128 stands for zero in the data rows.
Some points, one per row:
115 120 159 114 85 144 175 122 125 93 132 138
127 102 115 75 144 133 123 128 167 122 156 107
162 126 142 156 110 102 115 122 165 90 123 164
48 54 141 0 126 113 177 151 235 155 155 185
108 71 111 71 158 135 109 126 120 186 120 120
105 147 140 111 124 103 172 126 116 129 166 149
164 146 175 155 115 156 100 112 121 141 129 127
162 170 140 132 125 91 80 79 121 90 145 125
137 227 123 192 153 124 61 100 109 88 112 80
57 97 179 0 153 129 143 127 189 143 179 177
111 119 121 138 99 122 137 118 124 144 110 96
144 163 76 165 119 168 143 144 73 144 120 104
134 109 137 158 133 148 164 103 117 119 126 123
93 94 219 65 114 110 152 113 207 129 140 163
153 127 164 153 117 101 147 127 200 99 93 157
138 110 196 113 120 101 128 107 190 105 165 163
12 more points follow, each with its number after it:
160 170 29 254 98 189 114 141 21 172 106 31 0
124 120 36 178 117 146 131 115 121 94 82 88 1
110 142 97 163 159 155 97 121 129 172 123 115 2
125 139 120 157 108 146 138 142 79 136 139 78 3
171 137 145 204 155 143 88 92 61 122 125 93 4
146 152 108 196 96 162 132 125 75 154 119 73 5
87 144 158 98 105 125 126 102 127 125 107 142 6
104 148 130 155 152 153 119 138 99 109 94 139 7
132 148 151 66 150 90 155 142 148 117 130 191 8
161 116 130 138 138 103 106 147 137 125 97 127 9
163 147 137 127 141 97 86 80 151 109 108 123 10
87 121 158 61 167 135 153 156 132 101 175 191 11
Which of these numbered points is nearest to each point below, looking only along the 2 directions in which the first points spread most? Its number follows each.
193 148 183 161 149 82 135 110 134 82 119 102 > 10
129 107 125 113 127 143 138 170 88 130 151 118 > 2
165 193 185 138 116 91 41 87 143 96 118 147 > 10
160 118 133 150 126 73 130 113 152 76 150 150 > 10
126 149 86 171 157 164 136 132 96 128 122 96 > 1
154 93 121 150 98 124 111 154 118 134 121 94 > 7
166 145 67 150 112 144 172 171 87 163 100 93 > 3
131 140 119 177 139 129 123 133 102 142 122 184 > 7
125 106 162 97 142 79 107 130 198 120 154 201 > 8
185 169 172 186 115 110 70 75 88 123 120 113 > 4
104 94 139 116 171 118 125 136 119 133 157 145 > 6
124 116 167 69 150 103 130 103 189 89 169 189 > 8
101 113 109 106 177 111 111 134 122 149 141 151 > 6
130 91 126 133 113 140 125 118 114 141 120 144 > 6
